128 stands for zero in the data rows.
Here are some points:
[163 169 120 105 109 104 109  94 108 113 151 161 111 121 159  94 144 164
 119 138  98 155 152 119  85 139 136 175 107 177  98 106]
[114 109 124 138 124 104 143 114 120 151 163 139 120 111 124 152 144 151
 145 129 128 113 145 154 146 114 106 144 107 107  98 139]
[114 109 140 135 127 104 139 165 119 146 107  90 144 111 112 152 130  99
 144 113 168  84  81 136 156 114 106 104 107 107 101 135]
[157 153 120 149 146 147 129 127 153 151 154 161 130 148 159 147 144 161
 145 157 118 155 152 153 135 151 154 163 131 162 137 142]
[130 112 120 129 116 104 125  94 117 148 162 154 111 111 136 151 144 158
 145 134  98 131 152 146 120 115 115 158 107 127  98 127]
[121 109 120 134 122 106 131 105 122 151 156 144 114 111 129 152 144 150
 145 132 113 126 152 148 133 114 112 147 107 108  98 133]
[114 109 120 141 143 147 112 165 148 129 100 116 140 133 117 130 129 107
 135 128 147 150 116 127 146 123 132 104 151 107 168 129]
[114 109 120 113 109 104 144  94  83 151 167 127 111 111 112 152 144 156
 145 113  99  84 132 154 129 114 106 148 107 107  98 125]
[172 179 120 108 124 174 109  94 153  81  96 154 111 181 156  81  94 100
  78 140  98 155 152  83  85 179 177 119 175 177 169 106]
[142 120 125 148 134 116 148 105 133 151 167 161 123 119 150 152 144 170
 145 149 119 141 152 154 143 127 127 173 107 133  98 148]
[122 109 151 149 157 141 160 165 153 151 156 140 160 129 133 152 144 148
 145 147 168 139 133 154 156 125 130 136 134 107 131 162]
[114 109 154 147 126 104 173 120 115 151 167 139 131 111 119 152 144 167
 145 130 153  86 132 154 156 114 106 153 107 107  98 157]
[114 109 150 149 147 130 148 165 142 151 113  90 163 111 112 152 137 102
 145 116 168 102  81 147 156 114 106 104 137 107 139 149]
[114 109 153 146 125 104 171 123 113 151 167 133 131 111 114 152 144 161
 145 126 154  84 124 154 156 114 106 147 107 107  98 155]
[124 109 120 135 119 104 139  94 118 151 167 152 111 111 133 152 144 162
 145 134 110 120 152 154 134 114 109 159 107 111  98 136]
[147 149 120 142 141 148 111 131 151 134 128 154 125 147 148 126 144 140
 141 147 112 155 152 135 125 146 151 141 139 153 153 129]
[177 179 120 114 113 132 109  94 131 104 131 161 111 150 170  81 144 155
 115 149  98 155 152 113  85 162 162 174 107 177 123 106]
[120 116 120 124 120 120 109 112 126 123 118 132 111 118 124 120 144 124
 128 125 100 144 151 123 113 118 123 123 109 118 116 115]
[139 119 120 127 110 104 129  94 111 151 167 161 111 111 145 152 144 170
 145 138  98 131 152 153 112 117 114 175 107 145  98 128]
[145 163 120 148 158 174 109 165 153 115  96 137 144 173 143 100 119 108
 127 147 133 155 152 117 130 161 171 108 177 149 169 126]
[114 109 141 143 128 104 155 135 122 151 163 127 132 111 114 152 144 146
 145 126 151  99 121 154 156 114 106 133 107 107  98 148]
[114 109 142 141 126 104 155 140 118 151 158 118 133 111 112 152 144 139
 145 119 156  89 106 154 156 114 106 123 107 107  98 146]
[129 179 120  79 109 154 109  94 122  81  96  98 111 159 112  81  73  99
  75 113  98 155 152  83  85 148 159 104 169 177 169 106]
[127 114 120 120 109 104 110  94 113 134 148 149 111 111 132 133 144 148
 137 128  98 133 152 134 106 114 114 150 107 131  98 116]
[144 179 120  79 109 110 109  94  95  81  96 136 111 130 128  81  79  99
  75 113  98 155 152  83  85 137 140 110 107 177 135 106]
[120 109 120 138 128 117 129 122 129 149 146 139 122 113 128 152 144 142
 145 132 124 132 149 146 139 115 118 137 107 107  98 134]
[123 109 120 101 109 104 109  94  91 122 150 149 111 111 126 119 144 148
 124 117  98 119 152 123  85 114 106 155 107 137  98 106]
[134 117 122 147 137 126 139 125 139 151 160 154 129 124 141 152 144 157
 145 144 128 144 152 154 145 127 129 153 108 122 103 144]
[121 113 120 134 130 128 115 131 135 134 125 134 121 123 126 135 144 129
 139 130 120 144 146 133 131 121 126 125 118 111 124 126]
[154 177 120 118 123 149 109  97 142  94  96 153 111 154 148  81 128 120
 106 138  98 155 152 100  85 155 160 131 141 177 169 106]
[114 109 190 149 146 104 180 165 127 151 131  90 180 111 112 152 144  99
 145 113 168  84  81 154 156 114 106 104 110 107  98 167]
[114 109 128 146 148 144 125 165 149 136  96  94 155 122 112 146 120  99
 140 119 168 128  81 130 156 114 117 104 155 107 169 136]
[115 109 169 149 145 109 180 147 135 151 167 148 151 111 131 152 144 170
 145 144 168 105 139 154 156 114 106 160 107 107  98 172]
[114 109 167 148 125 104 180 136 110 151 167 122 138 111 112 152 144 157
 145 121 168  84 102 154 156 114 106 138 107 107  98 161]
[166 155 120 148 136 128 138  94 141 151 167 161 116 136 169 152 144 170
 145 161  98 155 152 154 128 148 147 175 107 177  98 145]
[119 109 120 138 126 109 137 115 125 151 158 143 121 111 129 152 144 151
 145 133 124 124 152 153 142 114 112 145 107 107  98 138]
[134 144 120 115 115 128 109  94 128 103 103 140 111 131 133  89 135 119
 112 127  98 155 152 106  88 132 136 125 117 153 134 106]
[171 179 120 145 156 174 109 152 153 109  96 161 131 181 163  84 129 124
 124 158 103 155 152 115 108 181 177 132 177 177 169 120]
[114 109 120 104 109 104 119  94  83 142 167 140 111 111 114 151 144 156
 138 113  98  86 152 139 100 114 106 156 107 107  98 111]
[114 109 166 140 112 104 180 108  93 151 167 124 125 111 112 152 144 167
 145 115 158  84 106 154 156 114 106 148 107 107  98 158]
[136 134 120 111 109 104 109  94 112 117 135 153 111 112 137 108 144 142
 122 127  98 148 152 120  85 122 122 150 107 156  98 106]
[114 109 120 124 109 104 140  94  98 151 167 139 111 111 117 152 144 157
 145 120 104  91 150 154 131 114 106 152 107 107  98 130]
[114 109 131 132 114 104 149 112 106 151 164 123 117 111 112 152 144 145
 145 116 135  84 119 154 152 114 106 133 107 107  98 138]
[128 124 120 125 120 120 109 103 127 126 126 141 111 121 131 121 144 133
 131 130  98 149 152 126 110 123 127 134 107 131 111 116]
[157 162 120 137 134 142 109 106 145 131 137 161 113 147 156 119 144 150
 139 150  98 155 152 134 110 151 154 156 127 175 138 124]
[128 128 130 149 171 174 128 165 153 143 102 126 171 163 133 143 133 113
 145 147 168 155 120 141 156 147 158 104 177 107 169 149]
[114 110 120 115 132 163 109 165 148  81  96  90 126 142 112  81  73  99
  83 113 127 155  81  83 110 119 134 104 177 107 169 106]
[128 129 120 123 121 127 109 109 130 116 112 136 111 126 129 108 142 122
 123 127  98 155 152 117 106 126 131 124 117 133 129 111]
[122 113 120 139 135 133 119 141 140 138 126 133 128 126 127 139 144 129
 142 133 129 146 143 136 137 123 129 124 125 108 132 131]
[146 136 127 149 154 150 141 151 153 151 154 160 145 145 152 152 144 156
 145 155 143 155 152 154 155 145 149 152 139 136 143 151]
[114 109 128 125 109 104 153  94  91 151 167 134 111 111 112 152 144 161
 145 115 115  84 137 154 142 114 106 152 107 107  98 136]
[138 109 144 149 134 105 169 104 129 151 167 161 128 111 150 152 144 170
 145 151 132 124 152 154 156 119 117 175 107 119  98 160]
[115 171 120  79 109 148 109  94 120  81  96  90 111 148 112  81  73  99
  75 113  98 155 138  83  85 135 147 104 164 169 169 106]
[137 109 141 149 135 108 165 106 130 151 167 161 128 111 149 152 144 170
 145 150 131 127 152 154 156 120 119 175 107 119  98 158]
[124 117 120 115 109 104 109  94 113 122 131 141 111 111 127 118 144 135
 126 123  98 137 152 122  98 114 115 138 107 131  98 108]
[133 179 120 118 156 174 109 165 153  81  96  90 133 181 116  81  73  99
  75 120 104 155 108  83  85 182 177 104 177 164 169 106]
[135 109 136 149 140 120 156 125 138 151 167 160 134 118 145 152 144 170
 145 148 138 136 152 154 156 124 125 165 107 116  98 154]
[129 109 153 149 133 104 178 106 124 151 167 161 130 111 143 152 144 170
 145 147 140 110 152 154 156 114 107 175 107 107  98 164]
[182 179 120  79 109 159 109  94 134  81  96 161 111 179 160  81  78  99
  75 130  98 155 152  83  85 183 177 123 153 177 169 106]
[114 109 120 116 109 104 150  94  83 151 167 137 111 111 112 152 144 168
 145 113  98  84 146 154 130 114 106 162 107 107  98 130]
[114 109 120 129 116 104 129 100 115 149 154 137 111 111 122 152 144 145
 145 125 111 115 149 145 131 114 106 141 107 107  98 129]
[156 154 120 149 147 148 126 129 153 150 151 161 131 149 158 144 144 158
 145 156 118 155 152 151 135 151 155 160 134 161 141 141]
[114 109 125 143 136 124 135 152 135 150 134 124 136 113 117 152 144 129
 145 128 148 125 121 146 155 114 114 118 116 107 115 139]
[175 179 120 105 114 153 109  94 140  81  96 161 111 167 162  81 120 121
  88 141  98 155 152  83  85 171 176 142 142 177 169 106]
[114 109 120 132 126 119 118 129 129 137 127 127 120 113 119 141 144 127
 140 125 123 131 135 134 134 114 116 121 109 107 111 126]
[124 109 147 149 143 119 163 141 138 151 167 150 142 113 136 152 144 164
 145 144 155 125 151 154 156 116 118 155 107 107  98 159]
[114 109 120 142 139 134 124 165 141 140 115 116 139 121 113 146 142 115
 143 126 151 133 111 136 153 114 120 104 133 107 141 134]
[114 109 120 126 112 104 130  95 109 149 156 134 111 111 118 152 144 145
 145 121 110 107 144 145 131 114 106 140 107 107  98 128]
[114 109 120 124 135 154 109 165 146  90  96  90 131 135 112  84  77  99
 101 113 137 153  81  90 124 116 129 104 172 107 169 106]
[171 179 120 131 138 168 109 113 153 101  99 161 111 174 163  81 135 130
 115 152  98 155 152 109  86 173 177 142 163 177 169 107]
[114 109 136 120 109 104 144 133  89 151 135  90 118 111 112 152 144 107
 145 113 156  84  81 141 156 114 106 104 107 107  98 129]
[114 109 150 141 132 104 149 165 122 151 115  90 152 111 112 152 136  99
 145 113 168  84  81 144 156 114 106 104 107 107  99 142]
Here are 16 more points, each followed by its number:
[131 144 120 143 152 172 109 165 153 114  96 125 142 160 131 104 115 102
 125 138 137 155 136 115 133 148 158 104 177 127 169 123] 0
[173 179 120 110 115 146 109  94 137  85 100 161 111 160 162  81 136 132
 100 143  98 155 152  95  85 166 169 151 130 177 159 106] 1
[114 109 129 149 145 138 135 165 146 150 126 123 147 124 119 152 144 124
 145 132 160 136 117 145 156 117 124 112 136 107 141 143] 2
[126 109 120 137 121 104 142  94 119 151 167 155 112 111 136 152 144 166
 145 136 111 122 152 154 136 114 110 163 107 114  98 139] 3
[169 161 120 142 130 123 131  94 136 151 167 161 111 135 172 152 144 170
 145 160  98 155 152 154 115 149 147 175 107 177  98 138] 4
[114 109 137 144 134 113 146 156 130 151 142 117 140 111 112 152 144 130
 145 124 160 107 106 153 156 114 106 116 107 107  98 144] 5
[164 179 120 133 144 174 109 135 153  95  96 154 117 179 155  81 118 114
 111 148  98 155 152 102  92 173 177 124 177 177 169 107] 6
[114 109 120 131 127 118 118 163 127 131 102  96 132 111 112 142 128  99
 134 113 150 111  85 126 149 114 106 104 119 107 125 125] 7
[114 109 125 128 120 104 130 156 114 141 115  90 129 111 112 152 138 102
 140 113 157  84  81 133 156 114 106 104 107 107  98 128] 8
[114 109 120 119 109 104 128  94 100 148 159 134 111 111 114 152 144 147
 145 117  99  98 146 143 123 114 106 142 107 107  98 123] 9
[114 109 133 145 136 119 143 155 134 151 141 122 139 111 115 152 144 132
 145 127 156 117 116 152 156 114 109 119 111 107 105 144] 10
[114 109 143 144 140 122 139 165 134 146 101  90 157 111 112 152 125  99
 145 113 168  91  81 137 156 114 106 104 131 107 134 141] 11
[114 109 139 144 132 108 149 150 126 151 149 119 138 111 112 152 144 134
 145 123 158 102 109 154 156 114 106 120 107 107  98 145] 12
[114 109 147 124 115 104 140 165 100 141  96  90 145 111 112 152 107  99
 136 113 168  84  81 126 156 114 106 104 107 107  98 128] 13
[133 129 120 117 110 109 109  94 117 123 135 150 111 115 135 116 144 141
 127 129  98 147 152 124  95 122 123 146 107 146  98 109] 14
[149 179 120  97 114 161 109  96 141  81  96 132 111 166 136  81  76  99
  75 123  98 155 152  83  85 160 168 104 166 177 169 106] 15
Which of these numbered points is nearest to each point below, ignoring the direction in which the first points spread most? Its number follows each.
[140 159 120 149 163 174 109 165 153 112  96 128 152 177 137  98 108  99
 126 145 145 155 139 114 137 161 173 104 177 138 169 127] > 0
[114 109 151 144 132 104 156 165 123 151 138  97 147 111 112 152 144 119
 145 113 168  84  81 154 156 114 106 104 107 107  98 148] > 5
[158 179 120  96 112 163 109  94 142  81  96 140 111 171 143  81  79  99
  75 127  98 155 152  83  85 167 175 104 166 177 169 106] > 15
[114 109 126 129 120 104 130 159 114 141 113  90 131 111 112 152 136 100
 140 113 159  84  81 133 156 114 106 104 107 107  98 128] > 8
[114 109 127 146 139 126 137 153 138 151 138 129 138 116 121 152 144 133
 145 132 149 129 127 149 156 114 118 123 118 107 117 142] > 10
[151 179 120  80 109 149 109  94 127  81  96 133 111 159 134  81  73  99
  75 115  98 155 152  83  85 157 164 104 149 177 169 106] > 15
[114 109 133 122 109 104 143 131  92 151 137  90 118 111 112 152 144 112
 145 113 152  84  81 142 156 114 106 104 107 107  98 129] > 8
[114 110 120 126 132 146 109 164 142 101  96 101 125 133 112  96 100  99
 111 115 126 153 106 101 122 120 130 104 155 107 169 108] > 7
[145 179 120  79 109 168 109  94 135  81  96 112 111 174 123  81  73  99
  75 113  98 155 152  83  85 164 175 104 177 177 169 106] > 15
[118 110 120 143 140 139 121 156 145 138 119 128 136 129 124 141 144 123
 143 132 140 147 132 136 145 123 130 115 136 107 145 133] > 2
[114 109 120 137 133 123 124 164 132 138 113 105 136 111 112 149 138 109
 141 117 153 118  97 133 153 114 107 104 122 107 126 131] > 7
[129 109 125 142 127 106 147 103 125 151 167 157 119 111 139 152 144 168
 145 140 120 125 152 154 144 114 115 164 107 114  98 144] > 3
[126 133 120 149 167 174 113 165 153 129  96 120 164 165 128 125 118 101
 139 142 168 155 117 128 156 148 159 104 177 107 169 139] > 0
[168 179 120 136 144 174 109 129 153 104  96 161 117 177 161  81 132 126
 118 152  98 155 152 111  95 173 177 135 173 177 169 112] > 6
[114 109 136 134 121 104 144 150 113 151 136  97 132 111 112 152 144 117
 145 113 160  84  81 147 156 114 106 104 107 107  98 137] > 8
[114 109 151 148 148 135 138 165 142 141  96  90 173 111 112 152 101  99
 142 113 168  88  81 130 156 114 106 104 156 107 167 142] > 11
[175 176 120 134 124 124 113  94 134 143 167 161 111 140 174 130 144 170
 145 159  98 155 152 147  96 155 153 175 107 177  98 126] > 4
[114 109 132 123 109 104 142 131  96 151 138  90 119 111 112 152 144 114
 145 113 150  84  81 143 156 114 106 104 107 107  98 130] > 8
[138 111 120 140 122 104 147  94 120 151 167 161 111 111 147 152 144 170
 145 144 105 128 152 154 135 117 116 175 107 131  98 143] > 3
[114 109 151 117 109 104 138 165  89 134  96  90 147 111 112 152  86  99
 128 113 168  84  81 117 156 114 106 104 107 107  98 123] > 13
[141 145 120 111 109 111 109  94 116 111 126 154 111 120 140  98 144 139
 118 129  98 155 152 114  85 129 130 148 107 166  98 106] > 14
[114 109 120 111 109 104 132  94  83 150 164 121 111 111 112 152 144 143
 144 113  98  84 127 143 124 114 106 136 107 107  98 119] > 9
[114 109 120 130 127 118 116 165 126 128  96  90 136 111 112 141 117  99
 130 113 160 102  81 121 154 114 106 104 123 107 131 123] > 7
[114 109 166 130 125 104 145 165 107 139  96  90 170 111 112 152  76  99
 134 113 168  84  81 121 156 114 106 104 116 107 113 134] > 13
[130 137 120 149 167 174 114 165 153 131  96 125 163 166 133 126 123 106
 141 145 167 155 125 130 156 150 162 104 177 113 169 140] > 0
[114 109 120 135 127 114 128 144 126 143 127 115 128 111 112 152 144 121
 144 119 141 114 111 138 148 114 106 110 107 107 104 131] > 5
[133 114 120 136 124 110 132  97 125 151 165 156 112 112 140 152 144 160
 145 139 107 136 152 152 130 120 120 159 107 127  98 135] > 3
[114 109 129 147 139 126 139 153 138 151 141 129 139 116 121 152 144 135
 145 132 151 128 127 151 156 114 118 124 117 107 115 143] > 10
[114 109 173 149 143 105 180 161 131 151 167 132 155 111 118 152 144 161
 145 135 168  91 113 154 156 114 106 142 107 107  98 171] > 12
[114 109 152 149 145 125 149 165 138 151 112  90 163 111 112 152 135  99
 145 113 168  93  81 146 156 114 106 104 132 107 132 148] > 11
[114 109 180 128 110 104 171 165  84 151 107  90 155 111 112 152 121  99
 145 113 168  84  81 145 156 114 106 104 107 107  98 143] > 13
[154 154 120 149 154 158 128 147 153 150 143 161 140 155 157 144 144 152
 145 157 131 155 152 150 143 154 159 152 149 155 160 144] > 6
[178 179 120 115 118 146 109  94 139  94 111 161 111 161 168  81 144 142
 107 148  98 155 152 103  85 169 171 161 128 177 154 106] > 1
[140 146 120 114 110 118 109  94 122 110 121 151 111 125 139  97 144 134
 117 130  98 155 152 114  85 131 133 142 107 164 109 106] > 14
[162 151 120 141 128 119 131  94 133 151 167 161 111 129 165 152 144 170
 145 156  98 155 152 154 118 142 141 175 107 176  98 138] > 4
[114 109 120 125 127 133 109 147 134 112  96 109 120 122 112 110 119  99
 119 117 121 142 116 111 123 114 122 104 134 107 152 112] > 7
[126 136 120 149 168 174 109 165 153 125  96 118 165 168 128 119 112  99
 136 142 168 155 115 124 156 149 162 104 177 107 169 137] > 0
[114 109 149 149 154 144 138 165 150 143  96  90 174 111 112 152 107  99
 145 113 168 104  81 133 156 114 106 104 163 107 169 145] > 11
[114 109 139 144 144 133 131 165 140 137  96  90 162 111 112 152 107  99
 139 113 168  98  81 128 156 114 106 104 149 107 160 137] > 11
[139 144 120 101 109 104 109  94 107 103 124 153 111 113 137  88 144 137
 110 124  98 154 152 107  85 124 124 148 107 170  98 106] > 14
[114 109 138 124 109 104 145 146  95 151 131  90 125 111 112 152 144 105
 145 113 164  84  81 142 156 114 106 104 107 107  98 131] > 8
[114 109 139 144 130 105 152 139 124 151 159 127 134 111 114 152 144 143
 145 126 152 103 120 154 156 114 106 130 107 107  98 147] > 12
[128 109 126 143 128 107 148 106 126 151 167 156 121 111 138 152 144 167
 145 140 122 126 152 154 145 115 115 163 107 112  98 145] > 3
[139 138 120 111 109 104 109  94 112 118 137 156 111 114 139 107 144 145
 123 129  98 150 152 120  85 124 124 154 107 161  98 106] > 14
[174 179 120  79 109 174 109  94 145  81  96 132 111 181 145  81  73  99
  75 117  98 155 152  83  85 184 177 104 177 177 169 106] > 15
[114 109 137 127 115 104 141 159 104 149 121  90 131 111 112 152 142 100
 145 113 168  84  81 139 156 114 106 104 107 107  98 132] > 8
[184 179 120 112 118 155 109  94 144  82 100 161 111 172 174  81 138 137
  98 151  98 155 152  93  85 179 177 160 139 177 169 106] > 1
[155 157 120 149 152 158 121 144 153 144 137 161 137 157 156 137 144 148
 145 156 125 155 152 145 137 155 160 149 150 159 164 140] > 6
[127 109 120 130 112 104 140  94 109 151 167 159 111 111 136 152 144 170
 145 134  98 115 152 154 127 114 106 171 107 118  98 134] > 3
[173 179 120 106 109 132 109  94 128  91 115 161 111 149 164  81 144 143
 103 142  98 155 152 100  85 160 161 163 109 177 130 106] > 1
[114 119 120 114 128 156 109 165 143  81  96  90 118 141 112  81  73  99
  87 113 114 155  94  83 103 123 135 104 175 107 169 106] > 7
[184 179 120 114 122 160 109  94 148  83  97 161 111 175 173  81 135 135
  99 152  98 155 152  94  85 181 177 156 147 177 169 106] > 1
[114 109 120 108 109 104 129  94  83 148 167 128 111 111 112 152 144 149
 143 113  98  84 140 143 115 114 106 144 107 107  98 116] > 9
[114 109 146 104 109 104 143 163  83 142  99  90 121 111 112 152 114  99
 131 113 168  84  81 124 156 114 106 104 107 107  98 118] > 13
[131 114 120 141 131 119 133 114 132 151 158 152 121 118 138 152 144 154
 145 140 119 139 152 152 138 122 124 151 107 121  98 138] > 3
[114 128 120 113 130 165 109 165 149  81  96  90 119 149 112  81  73  99
  80 113 111 155  93  83  98 129 143 104 177 107 169 106] > 7
[114 109 127 136 131 116 129 165 128 140 108  91 140 111 112 152 133 100
 141 113 166 100  81 133 156 114 106 104 118 107 120 132] > 7
[114 109 134 149 145 134 138 165 144 151 125 115 149 119 113 152 144 120
 145 128 168 127 105 146 156 114 117 106 134 107 137 144] > 2
[114 109 126 124 109 104 137 127 100 150 137  96 117 111 112 152 144 117
 145 113 143  84  82 141 152 114 106 104 107 107  98 128] > 8
[114 109 120 129 121 107 124 133 120 140 127 114 121 111 112 150 144 120
 141 116 132 110 113 135 141 114 106 110 107 107  98 127] > 12
[138 151 120 149 160 174 109 165 153 121  96 132 150 168 138 111 122 108
 133 145 145 155 142 123 141 155 165 104 177 134 169 131] > 0
[114 109 136 149 155 149 138 165 153 151 120 119 158 132 119 152 144 119
 145 135 168 141 108 147 156 121 130 105 153 107 162 148] > 2
[114 109 129 132 121 104 137 149 115 149 129  98 130 111 112 152 144 114
 145 113 154  86  83 141 156 114 106 104 107 107  98 133] > 8
[167 179 120  79 109 160 109  94 129  81  96 140 111 176 143  81  73  99
  75 116  98 155 152  83  85 174 177 104 161 177 169 106] > 15
[184 179 120  79 109 174 109  94 137  81  96 145 111 181 156  81  73  99
  75 116  98 155 152  83  85 184 177 104 177 177 169 106] > 15
[123 139 120 149 167 174 109 165 153 111  96 109 164 172 123 103  94  99
 125 137 168 155 106 112 152 151 165 104 177 107 169 129] > 0
[118 109 133 149 150 141 140 165 150 151 135 131 150 129 127 152 144 133
 145 138 162 142 127 152 156 123 129 122 138 107 142 148] > 2
[162 141 120 139 120 104 144  94 121 151 167 161 111 114 168 152 144 170
 145 156  98 146 152 154 119 133 129 175 107 175  98 142] > 4
[114 109 156 149 153 132 163 165 148 151 152 126 161 117 120 152 144 139
 145 137 168 121 111 154 156 114 116 123 127 107 121 161] > 2
[155 147 120 136 125 118 123  94 130 149 167 161 111 127 158 144 144 170
 145 150  98 155 152 150 113 138 138 175 107 169  98 131] > 4
[148 179 120 101 112 149 109  94 136  81  96 139 111 155 138  81  97  99
  80 125  98 155 152  83  85 153 160 109 147 177 169 106] > 15
[114 109 141 149 146 134 138 165 143 147 103  90 160 111 112 152 129  99
 145 115 168 109  81 139 156 114 106 104 143 107 150 143] > 11
[135 117 120 133 120 105 131  94 121 151 167 161 111 111 142 152 144 165
 145 139  98 135 152 152 124 119 119 165 107 133  98 133] > 3
[114 109 120 110 109 104 127  94  84 146 160 121 111 111 112 152 144 141
 142 113  98  84 129 140 120 114 106 135 107 107  98 117] > 9
[114 121 120 109 129 169 109 165 149  81  96  90 120 149 112  81  73  99
  75 113 116 155  81  83  96 124 140 104 177 107 169 106] > 7
[145 160 120 149 166 174 109 165 153 123  96 137 155 176 144 111 123 111
 135 150 149 155 148 125 143 163 174 107 177 142 169 134] > 0
[114 109 183 149 148 114 168 165 132 151  97  90 181 111 112 152 117  99
 145 113 168  84  81 149 156 114 106 104 132 107 127 158] > 11
[184 179 120 106 116 162 109  94 146  81  96 161 111 181 181  81 130 135
  87 153  98 155 152  83  85 184 177 163 146 177 169 106] > 1
[183 179 120 132 143 174 109 116 153  93  96 161 111 181 171  81 128 127
 110 158  98 155 152 103  85 184 177 143 177 177 169 106] > 6
[164 162 120 130 120 118 111  94 129 141 167 161 111 131 164 130 144 170
 145 151  98 155 152 144  97 145 144 175 107 177  98 123] > 4
[114 109 157 149 153 137 149 165 147 151 100  90 174 111 112 152 124  99
 145 113 168  98  81 144 156 114 106 104 152 107 158 151] > 11
[120 133 120 149 172 174 109 165 153 118  96 107 171 172 122 112  97  99
 131 138 168 155 100 118 156 150 164 104 177 107 169 135] > 0
[114 109 120 132 130 121 118 165 129 129  96  90 139 111 112 143 116  99
 132 113 164 103  81 123 156 114 106 104 127 107 136 125] > 7
[114 109 125 123 110 104 133 137 102 145 127  90 120 111 112 152 144 109
 142 113 147  84  81 136 154 114 106 104 107 107  98 126] > 8
[114 109 140 125 124 104 122 165 114 122  96  90 157 111 112 152  73  99
 121 113 168  84  81 108 156 114 106 104 129 107 137 122] > 13
[170 179 120 142 160 174 109 165 153  88  96 150 133 181 159  81 100 101
 107 155 102 155 152  96 100 184 177 109 177 177 169 109] > 6
[114 109 128 120 120 104 113 165 112 114  96  90 148 111 112 143  73  99
 115 113 168  84  81 102 156 114 106 104 127 107 137 115] > 13
[153 138 124 149 142 130 146 114 144 151 167 161 129 134 159 152 144 170
 145 157 121 155 152 154 144 141 142 175 107 151  99 150] > 4
[119 109 127 142 128 106 146 116 125 151 167 146 124 111 130 152 144 157
 145 135 130 119 152 154 149 114 110 150 107 107  98 143] > 3
[130 143 120 136 144 163 109 163 153 108  96 126 131 154 129  97 115 102
 120 134 122 155 141 110 122 144 153 104 170 131 169 116] > 0
[114 109 132 129 112 104 146 123 103 151 151 106 119 111 112 152 144 130
 145 113 144  84  94 150 156 114 106 114 107 107  98 135] > 12
[114 109 120 131 136 145 109 165 143 110  96  96 134 128 112 110 104  99
 118 115 143 144  93 109 136 114 124 104 155 107 169 116] > 7
[182 179 120 123 129 160 109  94 151  96 107 161 111 172 172  81 144 140
 111 154  98 155 152 106  85 177 177 158 147 177 169 106] > 1
[114 109 156 149 144 119 163 165 137 151 153 118 154 111 112 152 144 136
 145 129 168 104 100 154 156 114 106 118 111 107 100 158] > 5
[143 150 120 100 109 104 109  94 106 102 126 158 111 114 141  85 144 140
 109 125  98 155 152 107  85 127 126 154 107 177  98 106] > 14
[114 109 143 128 113 104 148 158 100 151 128  90 132 111 112 152 144 102
 145 113 168  84  81 143 156 114 106 104 107 107  98 134] > 8
[114 109 120 127 114 104 133 122 109 148 140 112 117 111 112 152 144 126
 145 113 133  91 107 141 145 114 106 114 107 107  98 129] > 12
[161 179 120 114 120 149 109  94 141  87  96 158 111 158 152  81 127 121
 101 139  98 155 152  95  85 160 164 135 140 177 169 106] > 1
[114 109 141 149 141 123 150 164 138 151 145 124 146 111 116 152 144 135
 145 130 165 117 114 154 156 114 111 121 115 107 109 149] > 10
[114 109 120 139 134 129 122 145 137 140 125 127 130 120 121 144 144 126
 144 129 135 137 132 137 142 117 122 119 122 107 126 132] > 10
[114 109 144 123 109 104 155 128  86 151 150  90 119 111 112 152 144 118
 145 113 158  84  81 151 156 114 106 104 107 107  98 135] > 8
[150 136 120 147 136 125 139 105 139 151 167 161 122 129 156 152 144 170
 145 153 112 155 152 154 136 137 138 174 107 151  98 144] > 4
[114 109 147 127 109 104 155 143  94 151 144  90 127 111 112 152 144 114
 145 113 168  84  81 151 156 114 106 104 107 107  98 137] > 8
[139 150 120 145 151 167 109 165 153 121  98 137 138 159 139 111 130 116
 132 143 130 155 152 123 131 150 159 114 172 139 169 127] > 0
[159 177 120 115 116 135 109  94 133 100 112 161 111 146 153  81 144 135
 111 139  98 155 152 107  85 151 154 148 119 177 139 106] > 1
[133 173 120  89 109 145 109  94 128  81  96 118 111 148 121  81  73  99
  75 113  98 155 152  83  85 143 151 104 149 177 169 106] > 15
[114 109 145 123 109 104 155 133  87 151 146  90 121 111 112 152 144 114
 145 113 163  84  81 150 156 114 106 104 107 107  98 135] > 8
[121 117 131 149 166 171 130 165 153 144 105 122 167 153 127 147 135 112
 145 142 168 155 114 141 156 138 149 104 177 107 169 148] > 0
[151 130 126 149 136 118 151 100 136 151 167 161 123 123 158 152 144 170
 145 156 116 148 152 154 143 134 133 175 107 147  98 151] > 4
[144 159 120  94 109 106 109  94 107  87 109 154 111 120 139  81 141 129
  97 122  98 155 152  94  85 131 131 144 107 177  98 106] > 14
[114 109 155 149 153 134 161 165 148 151 147 124 161 117 118 152 144 136
 145 136 168 121 107 154 156 114 117 119 130 107 125 160] > 2
[142 149 120  91 109 104 109  94  97  94 124 157 111 111 138  81 144 139
 101 120  98 154 152 100  85 122 121 154 107 177  98 106] > 14
[184 179 120 115 109 117 109  94 123 119 163 161 111 142 181  95 144 170
 127 156  98 155 152 127  85 162 158 175 107 177  98 106] > 4
[144 139 120 147 143 143 124 134 149 145 141 155 130 141 147 142 144 147
 145 148 122 155 152 145 136 141 145 146 131 142 138 137] > 6
[114 109 120 124 113 104 128 128 108 142 129 102 117 111 112 152 144 116
 141 113 135  87  95 135 144 114 106 104 107 107  98 125] > 8
[149 174 120 143 156 174 109 165 153 105  96 138 138 178 145  86 112 104
 119 146 121 155 152 109 119 166 176 106 177 162 169 118] > 0
[114 109 120 126 117 104 124 132 115 139 125 106 119 111 112 152 144 116
 139 113 134 100 102 133 142 114 106 104 107 107  98 125] > 8
[148 172 120 139 151 174 109 165 153 101  96 137 132 174 143  81 110 103
 115 143 114 155 152 105 113 163 173 105 177 162 169 114] > 0
